Each path below is one point turned by a fixed rotation once a step. After each direction that follows a path, write how fast that rotation turns it, in degrees a step (0 if it stays still).
Each turn is a multiple of 5 degrees from 10 to 175, or 0.
Each row of a path follows its step; steps can be skipped.
Rotation 1:
step 1: [ 0.42 -3.37  0.33  0.44  1.37 -0.34  2.81  1.53 -1.39  0.91  0.04  0.29
  1.05 -2.83  3.37 -0.71  0.93  0.64  1.37 -1.69 -0.58 -3.09  0.77 -1.82
  0.52  0.25 -0.18 -0.83 -0.69 -0.22  0.52 -0.08 -0.60 -0.73 -1.92  2.93
  0.08  1.95  2.55 -4.06  1.15 -0.49  1.74 -0.61 -0.34 -0.61 -0.38  0.06
 -1.86 -1.40  1.76  0.92 -3.52 -0.36 -0.65 -2.51  0.97 -1.10  1.21  0.91
  1.44  2.30  0.86]
step 2: [-1.20  0.25 -1.27 -1.00 -0.10  1.35 -4.35 -0.46 -0.03  0.04 -0.19  1.65
  0.49 -2.59  1.21 -1.27 -0.78  0.22 -1.21  0.42  2.35  0.54  0.92 -2.10
  1.63  0.49  2.21  0.01 -0.47  0.96 -1.96  3.91  1.24 -1.14  0.32 -0.17
 -0.52 -1.93 -0.27 -1.74 -1.27  2.26 -1.80 -0.48 -2.06  2.00 -0.55 -2.80
 -1.04  1.25 -1.54  1.35 -0.55 -2.72 -1.65 -0.02  0.30 -2.40 -0.06  0.59
  2.41  1.87  2.39]
step 6: [-0.53  0.46  0.18  0.30  0.52 -0.85 -2.39 -1.17  0.32 -1.23  0.04 -1.75
 -1.05 -1.21  3.66  1.79  0.11  0.07 -0.17  0.76 -1.40  0.22 -0.48 -0.14
  0.34 -0.26  0.97 -3.68  1.52 -0.22  0.72 -0.49 -0.33  3.55  3.19  0.23
  0.82 -0.18  1.40 -1.59 -2.49  0.06  0.48  0.57 -0.67  1.62 -0.47 -0.26
  0.10 -0.30 -1.82 -1.38 -2.12  0.36 -1.25 -3.22  1.63 -2.64  0.73  1.27
  5.04  2.46  0.07]
step 8: [-1.50  0.44  3.66 -0.47 -1.39 -1.19 -0.94  5.36  0.57 -0.02  1.96 -1.29
 -0.74 -1.72 -0.40  0.01 -3.19 -2.40  0.30 -1.19 -1.14  0.53  1.89 -0.87
 -0.16 -2.20  0.55  0.10  0.77 -1.35  0.52 -0.54 -1.71 -3.18  1.48 -0.81
 -0.19  2.54  0.28  0.84 -1.89 -2.13  0.66  1.90 -0.76 -0.87 -0.49  0.24
  2.42 -0.10 -0.01 -0.71 -1.50  0.95  0.62  2.14 -0.69  0.19  3.20 -1.41
  0.33  1.02  1.75]
step 9: [ 1.41 -1.24  0.29 -0.11  1.28  0.45 -0.68  1.79 -2.50  0.76  0.39 -2.61
 -2.35 -1.41  1.45 -1.26 -0.41  2.24  1.28  4.76 -1.13 -1.96  0.17 -1.96
 -0.17 -0.83  2.14  3.38 -0.58 -0.09  1.44 -0.89  0.97  0.75  0.44  0.94
 -1.20 -1.92  2.09 -1.34  0.96 -0.68  4.08 -1.01  0.48 -0.59 -1.78 -0.34
  1.04 -2.12 -1.36  1.61 -2.14  0.72 -0.69 -2.04  0.44  1.27  0.62 -0.08
  2.46  0.60  0.12]
step 19: [-0.55 -2.61  0.79 -3.34 -0.43  4.02  1.48  0.65 -2.43 -0.43  0.83  0.15
  0.69  0.44  1.87 -0.63 -0.48 -0.56 -2.20 -2.59  0.16 -0.93  2.68 -2.23
  2.62 -0.27 -2.52 -1.98 -1.42 -1.09  0.56  1.03 -0.98 -0.05 -1.78 -1.45
  1.72  0.75  0.34 -1.38 -1.25 -0.79 -0.01  0.05 -2.23  2.31 -0.69 -0.05
  1.56  0.29 -1.58  1.14 -0.48  0.34  0.75 -1.54 -0.43 -3.49  0.78  0.64
  3.18  1.29  0.70]
step 20: [ 0.97  0.44  1.37  0.85 -1.17 -0.23 -3.12 -1.42 -0.31 -0.77 -1.80 -0.71
  0.62  1.26  1.77  0.97 -0.16  0.35  0.67  1.23  2.37  0.64  2.17 -0.10
  0.30  0.55 -1.05  2.58 -1.30  0.69 -1.36  2.06  0.96  0.43  2.05 -1.61
 -3.14 -0.81  1.01  0.70 -2.74  0.41  1.04  2.96 -1.01  2.01 -2.69  2.67
  0.73 -0.09 -1.34  1.94  0.43 -0.28 -2.46  1.08 -0.48  0.57  0.52 -0.12
 -0.06  4.22  2.99]
[ 0.31 -0.02 -0.23  0.32 -0.05 -0.08  0.53  0.79  0.04 -0.36 -0.13  0.40
 -0.45 -0.05 -0.43 -0.04 -0.60  0.75  0.53 -0.07 -0.46 -0.38 -0.77  0.43
 -0.06 -0.14  0.03  1.74 -0.11  0.01 -0.04 -0.36 -0.28 -0.16 -0.08 -0.60
  0.25  0.31 -0.17 -0.02 -0.25 -0.37 -0.17  0.63  0.19  0.16  0.12  0.05
 -0.61 -0.07  0.02 -0.58 -0.16  0.35 -0.41  0.36  0.35 -0.15  0.15 -0.07
  0.25 -0.20  0.48] | 85
[-0.56  0.42  0.82 -0.23 -0.26  0.19  0.71  0.08 -0.32 -0.32  0.10 -0.44
  0.01  0.02 -0.06  0.29  0.20  0.27 -0.40 -0.58  0.31  0.58  0.34  0.42
 -0.42 -0.53 -0.16  0.43 -0.49 -0.39  0.00  0.42 -0.25 -0.15 -0.21  0.57
 -0.23  0.71 -0.18 -0.53 -0.07 -0.34 -0.35 -0.05  0.43  0.02  0.17 -0.36
 -0.08  0.45  0.37  0.39  0.03 -0.01  0.44 -0.63  1.05  0.00  0.58 -0.55
 -0.55 -0.54 -0.39] | 100
[ 0.46  0.14  0.85  0.00  0.30 -0.37  0.12 -0.54 -0.13  0.07 -0.41 -0.12
 -0.04 -0.46  0.07 -0.59  0.73  0.40  0.21 -0.01  0.28 -0.59  0.27 -0.26
  0.07  0.26 -0.42  0.34 -0.34  0.07  0.45  0.22 -0.32  0.13 -0.04  0.22
 -0.94 -0.35  0.12 -0.40  0.32  0.18  0.05  0.30  0.51  0.13  0.07  1.22
 -0.56 -0.42  0.48 -0.58 -0.07 -0.10  0.14  0.84 -0.06  0.47  0.14  0.10
 -0.32  0.37 -0.69] | 170
[ 0.42 -0.28 -0.22  0.49 -0.24 -0.32  0.40  0.26 -0.83  0.38 -0.32  0.87
 -0.12 -0.50 -0.26 -0.09  0.09 -0.78 -0.50 -0.35  0.03  0.92  0.66 -0.35
  0.16 -0.15 -0.25  0.24  0.14  0.00  0.69 -0.27  0.38  0.00 -0.13  0.29
  0.20  0.63  0.07  0.17 -0.02 -0.18 -0.55  0.76 -0.67 -0.71  0.03 -0.08
 -0.16 -0.61 -0.19 -0.40 -0.15  0.34  0.71 -0.07 -0.21  0.10 -0.54  0.07
 -0.11 -0.04 -0.32] | 100
[-0.01 -0.62  0.60  0.04 -0.10  0.48 -0.41  0.02  0.57  0.21  0.03  0.12
  0.26 -0.02 -0.06 -0.69  0.05 -0.61 -0.51 -0.57  0.98 -0.24 -0.55  0.08
  1.14 -0.13 -0.03  0.50 -0.29 -0.40 -0.22 -0.24  0.05 -0.47 -0.23  0.28
  0.57  0.41  0.36  0.37  0.31  0.27  0.16 -0.53  0.83 -0.01  0.22  0.20
 -0.28  0.02  0.38 -0.21 -0.05 -0.03  0.27 -0.13 -0.29 -0.86 -0.55 -0.05
  0.28 -0.39  0.18] | 125
[-0.42  0.41 -0.51  0.02  0.31 -0.01 -0.76  1.19 -0.15 -0.29 -0.01  0.14
  0.16 -0.98  0.23 -0.88 -0.35  0.01 -0.22  0.39 -0.27  0.14  0.27 -0.05
 -0.30  0.52  0.38 -0.56  0.17 -0.24 -0.69 -0.46  0.30 -0.14  0.23  0.51
 -0.39  0.39  0.28 -0.18 -0.08  0.37 -0.24  0.13  0.59 -0.07  0.59 -0.09
 -0.46  0.03  0.50 -0.39 -0.59 -0.14 -0.46 -0.34  0.31  0.15  0.30  0.42
  0.11 -0.23 -0.44] | 10
[ 0.41 -0.35  0.65 -0.55  0.18 -0.58 -0.16 -0.14 -0.01  0.36 -0.03  0.36
  0.63 -0.87  0.02  0.13  0.33 -0.46  0.40  0.37 -0.68 -0.14 -0.08  0.18
 -0.17  1.19  0.69  0.52  0.04 -0.29  0.21 -0.72 -0.45 -0.24 -0.07  0.25
  0.46 -0.17  0.06  0.25  0.46 -0.32  0.20 -0.69 -0.23 -0.17 -0.45 -0.02
 -0.16  0.44 -0.33  0.27  0.02  0.25  0.35 -0.49  0.51  0.49  0.31 -0.51
 -0.14 -0.20  0.20] | 85
